Each path is a new rotation, seen through one point. The rows after it are directions, each followed by how far the rotation turns it, in degrees per step (0 if it stays put).
Each turn is a multiple of 5 degrees from 10 to 175, or 0.
Each row of a path follows its step; steps can be skipped.
Rotation 1:
step 0: [-22.9  -5.2  -3.7 -12.4  -7.8  -9.0  -0.5  -6.9   5.6  -8.0  11.3   9.3
 -15.1 -12.5  -9.9  -6.5  17.7  19.8  -2.4 -18.8  13.5  -1.5 -12.2 -14.7
 -14.4]
step 1: [-19.5   2.6   0.6  -0.6  -3.9 -11.1  18.2  -6.7   9.7 -14.2  17.0  19.3
  -9.0  -4.3   0.2  -8.3  -3.8   9.2 -25.3   4.1   3.3  14.6  -8.8 -20.3
   4.2]
step 2: [-16.9 -21.8  16.3   7.1  -0.6 -18.7  12.7   2.8   8.1 -22.5  10.2  -1.4
 -10.7   8.4   4.2 -14.9  -6.7  18.0 -17.6  -4.5  -6.4  -0.5  10.3   4.3
  -0.5]
step 3: [-16.9 -14.3  20.9   4.1   8.4 -21.1  -6.2  -7.9  14.6  -1.0  19.9   9.9
   0.1  -2.8 -11.5  -2.8  13.6   6.6  -3.3 -26.0   1.2   6.8   4.6  10.7
   2.4]
step 4: [  0.9  -9.6  22.1  -3.6   0.7 -11.1  -9.2 -16.3   4.3  -3.4  17.9   0.3
   2.0 -23.6  -5.5  -3.3  -5.8  13.8 -17.2 -14.6  11.0   5.0 -13.0 -17.4
  13.5]
step 5: [ -2.3  -2.1  17.7  -2.2   6.4  -7.0  -2.6  -4.7   1.1 -17.7  -0.8   7.2
 -27.9 -25.3  10.0 -11.0  -2.9  16.3 -22.8  -1.3   7.4   4.8 -10.2   9.7
  -4.6]
step 6: [-19.1   6.7  22.9  -2.3   1.1 -12.2  -8.6  -4.2   6.2 -24.4   3.0   7.0
  -9.7  -5.4   4.8   6.6   9.7  -8.5 -25.0  -1.8  -9.4  13.4   6.4  13.9
  13.1]
step 7: [-18.8  -7.1  14.2 -10.7  -8.2 -10.2  -9.9 -14.2  -3.5 -23.1   3.6 -23.9
   1.0 -13.7   0.7   2.8   8.9   5.7  -9.1 -24.7  -8.9  -4.9   8.1  -1.6
   8.3]
step 8: [-19.8   7.5  -2.5  -7.8 -11.0   0.6   0.9 -15.2   0.4  -7.2  15.1   1.0
  -9.8 -31.8  -1.6   6.2  13.2  15.4  -6.2 -22.1   3.0   9.3  -7.0   2.1
 -13.9]
step 9: [-18.0   2.5  -2.1 -12.6 -19.7  -2.7   2.8  -7.3   1.4 -17.2  14.6  10.0
  -5.4  -7.0   6.4   9.1 -11.7  16.2 -28.8   4.3  -6.0  18.9 -11.0  -6.2
   0.2]
step 10: [-20.7 -14.9   4.6 -12.2  -8.7 -18.5   8.2 -15.8  -4.4 -19.8  -2.6   3.0
 -13.9  12.7   3.9  -5.8  -4.3  20.6 -13.0  -6.3 -11.9   7.0  10.8  12.8
  -6.6]
step 11: [-18.8  -9.1  17.5  -2.4  -4.5  -6.3   5.2 -23.7  -0.6   1.9  18.2   6.1
   2.7   7.5  -9.7  -0.3  19.5  10.0  -6.7 -20.6  -0.3  21.4  14.9   2.5
  -0.6]
[-3.2  3.0  0.0 -1.2 -1.9  8.3 -6.0 -9.5 -9.0  4.8 -1.6 -0.2  0.2  5.2
  4.8  2.8 -3.5  3.4  0.3 -0.1 -4.6  5.3  3.8  1.0 -5.4] : 20
[ -0.2  -5.4   0.9  -3.4  -3.0  -6.0   8.6   0.2   4.4   7.6   3.7   1.5
   5.8   2.4   1.0  -1.9 -10.7   2.4   2.7  -2.3   0.3   6.4   0.2   4.2
  -3.9] : 45
[-2.7  3.5 -5.6  1.1  8.1 -2.6  1.6 -3.1  2.9  3.3 -2.9  7.1 -7.3 -3.3
 -1.5 -2.0  5.7 -0.6  5.3 -4.3 -1.1  0.9 -0.1  9.3 -7.1] : 140
[ -2.4  -3.2  -0.6   4.9   0.9  -0.1  -2.9   8.2   4.4  -2.3  -0.8   3.0
  -3.4   1.6   1.7   5.7  -4.6   4.1  -4.4   9.3 -10.5  -0.6   1.9   6.8
  -0.2] : 95
[-0.2 -2.7  2.3 12.0  5.8 -1.6 -2.2  0.1 -5.1  3.6  6.1  7.9 -0.5  7.0
  0.5 -6.9 -2.2  3.8 -0.7 -2.3  2.6 -4.2 -0.7 -3.3  3.2] : 35
[-3.6  2.0  3.5 -3.6  0.7 -3.4  9.1  1.8 -5.7 -0.6 -8.8  2.4 -4.9  5.2
  6.2 -6.8  1.8 -4.3 -3.8  4.8 -0.2  3.8  3.5  0.0  5.5] : 85
